In the rows, 128 means zero.
Families of rows that turns and mirrors carry onto each other, the same ones carrying the whole set onto itself: the rest of each named row's family, in list order:
4 families of 8 rows:
Z74: [119 138 110 107 138 104 121 150]
Z243: [149 122 100 141 129 100 143 131]
Z742: [143 129 145 139 136 142 143  98]
Z158: [155 122 131 131 141 139 141 101]
Z984: [113 107 135 147 116  98 128 163]
Z160: [145 107 118 111 109 118 151 169]
Z356: [124 127 175 143 103 142 137 139]
Z775: [135 105 161 107  96 150 135 131]
Z444: [123 130 179 142 109 139 137 134]
Z680: [105 107 134 140 111  97 142 156]
Z720: [140 152 141 118 120 133 104 110]
Z266: [123 120 172 155 110 133 140 140]
Z621: [123 137 106 118 145 107 117 144]
Z679: [146 105 153 109 101 156 134 129]
Z515: [148 129 138 134 142 145 131 100]
Z68: [129 113 121 109 108 117 159 168]
Z394: [155 124 104 134 133 108 150 121]
Z586: [125 130 171 150 105 141 123 136]
Z739: [154 125 143 137 140 146 130 103]
Z175: [111 100 137 140 109  99 139 160]
Z354: [137 109 163 103 101 147 138 127]
Z785: [122 134 103 120 139 110 113 151]
Z401: [143 150 145 117 119 135 100 116]
Z554: [138 108 154  96  95 145 133 140]
Z231: [113 103 144 152 108 103 141 151]
Z274: [131 152 146 107 116 137 108 112]
Z143: [143 122 110 138 134  93 152 126]
Z745: [148 127 102 135 133  97 142 127]
Z915: [133 112 128 100 105 128 148 171]
Z141: [131 158 141 120 124 126 100 120]
Z755: [115 143 114 120 140 109 107 142]
Z114: [132 111 127 112 106 117 155 173]

Same family as Z158: Z266, Z394, Z554, Z231, Z915, Z141, Z755
Same family as Z175: Z356, Z775, Z720, Z621, Z515, Z745, Z114
Same family as Z742: Z74, Z984, Z160, Z679, Z586, Z274, Z143

